Each path below is one point turned by a fixed rotation once a step. After each direction that follows a path, write how fast that rotation turns it, in degrees each step (0 if it stays still).
Each turn is a multiple of 5 degrees from 10 to 175, or 0.
Each row of a path follows its step; steps can be skipped.
Rotation 1:
step 0: [  7  -1   1 -18 -17  28 -26 -20  -8 -14  -6  16  -5  58 -19   9  44  -5
 -29 -12 -17 -16 -21  25 -19 -13   1   3  -5  -7  30  44 -16 -17  36 -50
  21   0  30 -33 -22  -2  13 -10 -34 -11 -11  13 -17  35   9  35   8   9
  -2]
step 1: [ 11   0  -2 -36  22  -8 -40  -4  -6 -25  37 -12  22  34 -29  11 -10  12
 -35 -49  21   9 -18  12 -23  31 -59 -24  -7  -5  17  31  20   3  18   2
  -3   0   0  -8   6 -22  13  10   5  10  36  32 -15 -20 -10   8 -30 -22
 -21]
step 2: [  8 -16   2 -30 -21  17  14 -56  31  -1  30 -19  24  23   8  -4 -11  13
  21  -4 -28  16  -6 -11 -45  26  -9   3  11  -7  -8  -7   0 -26  19  29
  17 -12 -26  26 -33 -50  10  -2  -5   5 -13  44  24 -25 -11  39  -3 -21
  18]
step 3: [ 23  -4  15 -42   9  -6   4   4  73  16 -14 -20   4  59  16  -6  20  15
  12 -17  19 -26  10  -5 -21   3   8   7  11 -13  13   8 -26 -35   5   7
   8  34  -1  19 -42  39 -14   5   7   7 -21  34  -8  38  -3   4 -12  -5
 -10]
step 4: [ 11 -24  16 -38  21   1 -20  71  20  -2  -2   3 -14   6   0  21   7  -6
   1 -30  26   8   9  24   1  26  12   9  14  -3   4  -9  17 -21  16 -14
   1 -14 -17 -21  -4 -16  45 -15   3 -24  30  67   6  42   5  10  10 -16
  30]
step 5: [-14   3  -1 -39   6 -29   1   4  -3  17  15  28  -4  16 -19  24  17  11
   1   1 -51  10 -47   5 -24 -17  -1 -16  42   7  -6  29 -26 -40  23 -47
 -24 -31   3 -26 -22 -43   6  -3 -12 -10  -9  26 -19  14 -13  30   2   8
   6]
step 6: [ -1   0 -20 -18  -9 -20 -48  -4  -7 -14  -1  -6  14  57 -24  -5  30   8
 -16 -23   3   8  13  27 -37   9   4 -31 -32  20  35  27 -12   8  26 -20
   8  -6  22  25 -18 -13  -1 -29 -18   9 -27  21 -31  -6 -11  18 -43 -32
 -19]
step 7: [ 18  -8  -1 -52 -24  26  -4 -22   7 -28   4  13  -4  29  11 -18 -19  17
  -9 -37  19  -9  16  26 -45  25 -28 -29 -18 -27 -22  21  -2 -15  22  42
  21 -21   2  -9 -17 -24  37  22 -11  -6  30  32   8 -19  20  17   9  -6
  -9]
step 8: [ 12 -10  13 -24   6  -8  -5 -31  51  20  38  -9  -3  39  31  10 -25  33
   2   0   3 -13 -26 -21 -28  22   3   9  34  25 -10  32   3 -53  23  24
 -21   8 -44  15 -15  12  14  -1   0  21   0  20 -21   7  -9  -1  10 -33
  13]
step 9: [ 15 -18  14 -31  25  10 -26  -1  10  20 -13 -34  17  61  11  -4  46 -21
  -7  -2  -1  -7  -5  27 -11   0  17  13   8  27   0 -31  -7 -29   4  -5
  25   6 -10  -5 -23  17  15 -29  22 -36  -6  42  16  46  -3  36   3 -16
  30]
Directions:
[  3  10   5   7  11 -15  -1  10   7   2   6  -2 -10   9   0   6  -5   0
  -4   0  -1   2   3  -1   3   0  -4  -3   5   1   4   3   1   2   0  -3
  -1   6  -3   9   2   1  -5  -1  -1  10   4  -5  -4  -8  11  -3  -5 -15
  -4]	155
[  2  -5   0   2  -3  -1   1   1   6   2   5   6  14   0   2  12  10   2
  -3   7 -16  -5  -2  -3  -6   1   4  -9   1   4  -2  -6   3   3   0  -4
  -1  -4  -4   8  -4  10  -3   2   7  -7 -10  -4  -2 -13  -1   2   4  -3
   7]	115
[  8  -4  -6  -2   6  -4   7  -4  -5  -3  -4   3   6  -2  -8  -6   5  -1
  -6   3   5  -2   8  -6  -3  -2  -2   1  -7  -1  -8  -4  -4  -6  -8  -6
  -5  -3   4  12  -7 -14  -8  -6   2   4   6  -1   5  -6 -11   6  -4  -7
  -6]	85
[ 11   9  -3   1  -5 -12   2   2  -1  -7  -3  -2   4   6   5  -5   2  -1
 -11   1  10  -6   1   7   1   1   4   2  -8  -6   5   4  -2  10  -6  -5
   3   5   2   7  -6   8   2  -3  -5  -5 -10   4   7   3   7   7   3  12
   3]	115
[  1   1  -7   6 -11   0  -3   2   1  -1   4   5  -4   1  -5  -3  -7   8
  -3  -1  -5   1   1   7   7  -3   6  -2  -9   2  -8   7  -7  12   6  -9
   2   4   4 -11  -4  -4   1  -2   5  -3   6   1 -16  -8  -7   6   5  -5
  -4]	60
[ -2  -4  -6   5   3  -6  -6   1  -6  -1   0   9 -12  10  -3  -8  -1   4
   3   4   6  -3   8   9  -2   9   1  -6   5   5  -7  -4  -5  -3  -3   2
  -8 -16  -3   3   0   0  11   7   1  -2 -12 -10  -3   3  -1  -3   3   2
  -2]	40
[  3   9   2  -2 -16   5  -7  -3   4   9  -5   1  -4   0   5   6   4  -8
  -6  -1   5   0   1 -10  -1   4   0  -1   8  -2  -7   5  -3  -4   1 -13
  -1   4  -6  -1   4   1   1   1  -4  15  -9  -7   0   1 -12   2  -1   2
  -4]	135
